In the rows, zero is written as 128.
Each named turn below is shown by a few rows before and after it. Which turns, in which order, take the first row of each later pair to the second? The first pair is answered.
turn fureg:
[118 118 142 134 150 143 137 127 153 114 110] |-> [127 100 142 127 136 133 140 137 144 104 113]
[122 145 147 128 134 121 149 149 172 150 113] |-> [127  91 134 119  96  94 147 143 141 125 124]
[125 102 105 123 117 127 108  99 105 114 142] |-> [114 152 118 135 158 152 114 105 137 143 128]
turn lenev:
[132 119 103 134 139 142 106 103 109 130 136] |-> [116 110 109 126 138 123 113 103 147 123 107]
[144 149 152 145 130 133 148 164 127 151 118] |-> [138 146 149 146 132 127 150 166 130 150 109]
[110 138 115 128 153 134 101  84 143 137 116] |-> [119  86 123 117 107  94 123 109 139 108 115]
[136 132 134 118 124 117 105 138 145 124 102] |-> [151 124 132 121 115 120 104 143 113 123 125]
turn veti:
[134 133 145 139 159 134 132 129 135 164 111] |-> [142 104 156 130 132 109 142 147 139 152 109]
[102  97 147 118  65  74 156 129 127  90 101] |-> [111 118 107 124  81 119 113  73  51 105 148]
[137 102 161 149 119 114 152 124  92  87 134] |-> [133 136 145 162 148 147 131  99  80 106 143]
Then:
Each pair is 2 to 3 turns apart.
[142 154 158 140 135 155 151 169 119 154 141] |-> [151 120 131 128 107 148 129 143  69 133 166] => lenev then veti then veti
[146 152 167 138 140 148 159 163 139 145 130] |-> [147 162 157 143 151 163 147 149 125 156 142] => veti then lenev
[158 121 166 149 124 112 166 204 138 138 110] |-> [147 180 141 165 175 169 130 155 120 165 120] => fureg then veti then fureg
[131 100 140 129 102 122 144 158 121 117 127] |-> [125 126 152 133 118 130 150 164 144 129 115] => lenev then veti then lenev
[ 91 117 101 121 131  73 114 117 172 113  70] |-> [106 123  65 126 136 105  82  75 103 121 109] => veti then veti
[123 114 123 169  62  64  96 125  95 109 108] |-> [100 151 115 175 107  77  80  86 131 120  82] => veti then lenev
[119 179 148 126 176 171 116 131 146 148 131] |-> [128  75 136  93  95  95 117 137 130  87 128] => veti then fureg
[ 96 102 121 111 133 114 108 101 172 103  87] |-> [111 164 120 135 172 181 101 101 125 145 128] => veti then lenev then fureg
[138 102 105 124 108 130 118 116  81 113 154] |-> [103 123 113 119 141 112 113  92 163 117  98] => lenev then lenev then fureg
[102  90  91 112 134 100 107  96 136 109 122] |-> [112  84  88 114 123 104 112  99 122 103 135] => veti then lenev
[121 155 131 133 156 151 121 113 153 130 113] |-> [153 113 134 128 113 142 140 148 104 117 154] => veti then lenev
[133 167 122 130 140 154 108 120 105 141 152] |-> [111 118 120 108 112  94 113 116 154 102 112] => lenev then fureg then fureg
[155  81  75 124  76  89  99  85 118 113 134] |-> [123 140 116 134 128  97 124 109 219 142  76] => fureg then veti
[137 141 137 122 172 153 114 101 145 119 112] |-> [168 102 146 116 125 139 135 141 103 107 143] => veti then lenev
[136 136  99 112  96 155  90  68 133 152 156] |-> [164 110 130 109  60 143 122 128 116 146 174] => veti then veti then lenev
[160 109 158 130 101 119 159 204 113 134 154] |-> [148  73 141 115  84  85 144 175 118 108 138] => lenev then lenev then veti
[136 146 154 136 137 133 170 167 117 158 151] |-> [143 136 143 131 128 135 162 161  93 154 165] => veti then veti
[144  79 130 122  73  82 128 155  70 126 113] |-> [111 182 155 152 157 129 131 152 156 178  69] => lenev then veti
[140 133 153 122 125 127 172 172 153 121 138] |-> [120 127 144 115 135 108 160 139 180 112 112] => veti then lenev then lenev
[124  82 112 130  94  92 135 140 115 119 103] |-> [109 164 117 154 159 151 130 131 135 159  98] => lenev then veti
[118 170 110 121 177 150 112  88 152 146 123] |-> [124 150  94 118 164 146  99  71 122 135 138] => lenev then veti then veti
[141 100 131 106 109  91 148 163 137  92 132] |-> [127 175 109 126 174 160 113 113 123 134 141] => veti then veti
[107 134 114 113 116 117 110 107 117 124 142] |-> [124 140 124 118 111 127 125 139 106 133 160] => fureg then lenev then lenev
[138 144 103 153 136 176  78  93  88 113 163] |-> [109  95 124 122 108 101 103 108 172  73  97] => lenev then veti
[164 150 129 120 129 153 118 130  66 143 183] |-> [142  90 150  92  90  75 143 154 144 103 125] => lenev then lenev
[139 138 152 130 154 136 164 171 146 142 111] |-> [158 117 120 127 139 151 139 144  72 136 153] => veti then veti
[134  93 146 123 116 108 142 147 142 103 123] |-> [136 131 160 136 133 133 155 162 148 126 128] => lenev then veti then veti
[145  59 146 108  67  73 161 180 156 104  80] |-> [130 180  87 151 178 195  86  74  90 172 124] => veti then veti
[164 155 127 141 165 159 129 137 115 155 137] |-> [156  84 126 114 111  93 139 145 131 108 115] => lenev then veti
[136 125 176 133 136 120 138 147 160 137 117] |-> [156 102 168 131 111 124 133 148 114 134 144] => lenev then lenev then fureg
[134  94 142 121 107 107 144 136 122 113 119] |-> [112 140 136 129 151 126 132 110 153 133  97] => lenev then lenev
[129  74  99 115 109 128  93  85  88 103 146] |-> [129  61 141 112  83  97 139 142 140  96 120] => fureg then veti then veti
[126  76 130 123 127  91 114  85 171 123 124] |-> [143 107 113 140 141 141  96  74 111 143 170] => fureg then lenev then veti
[ 95 114  95 113 139 121  99  65 153 115 104] |-> [132  73  99 110  89 112 114 102 100 103 142] => veti then lenev
[115  98 110 113 106 105 140 126 130 111 144] |-> [103 157 123 133 151 141 137 122 155 146 134] => lenev then veti
[189  82 106 111  76  80  98 123 113  83 141] |-> [179  84  94 109  85  80  87 107 118  83 135] => veti then lenev then lenev
[145 112 143 124 102 122 156 134 141 128 136] |-> [142 139 124 130 124 149 132 103 119 139 150] => veti then fureg
[116 112 115 108 105 100 139 138 154 104 104] |-> [132 158 100 127 136 161 125 122  96 136 151] => lenev then fureg
[129  90 133 116 110  95 145 145 176 109 106] |-> [147 159 123 149 158 178 128 136 121 161 158] => lenev then veti
[137  82 144 108  94 103 166 152 159 100 103] |-> [115 149  96 125 159 172 107  68 127 134 120] => veti then lenev
[121 130  78 142 129 143 109  72  91 123 133] |-> [150 136 100 146 114 158 131 119  68 130 161] => veti then lenev then lenev
[128 159  92 150 172 168 100  80 107 154 138] |-> [135  76 137 121  96  76 153 160 159 103 102] => veti then veti
[ 99 127 134 126 137 107 125 126 180 124  86] |-> [104 123  96 121 139 126  91  77 126 115 111] => veti then veti then lenev
[145  94 126 117  90 119 123 132  71 129 176] |-> [100 150 158 119 147 112 140 134 195 144  96] => lenev then veti
[101 118 152  94 148  98 141 144 175 117  69] |-> [146  93 118 102 117 135 119 132  45 120 154] => fureg then lenev
[123 113 100 115 123 108 106  93 137 122 131] |-> [125 157 115 128 153 139 111 106 154 148 133] => lenev then fureg
[119  97 131 121 104 107 131 127 135 100 118] |-> [129 153 128 145 139 163 123 124 109 137 142] => lenev then fureg
[150 106 108 103 110 111 130 109 107 127 179] |-> [121 109 118  96 125  86 136 100 169 123 134] => lenev then lenev
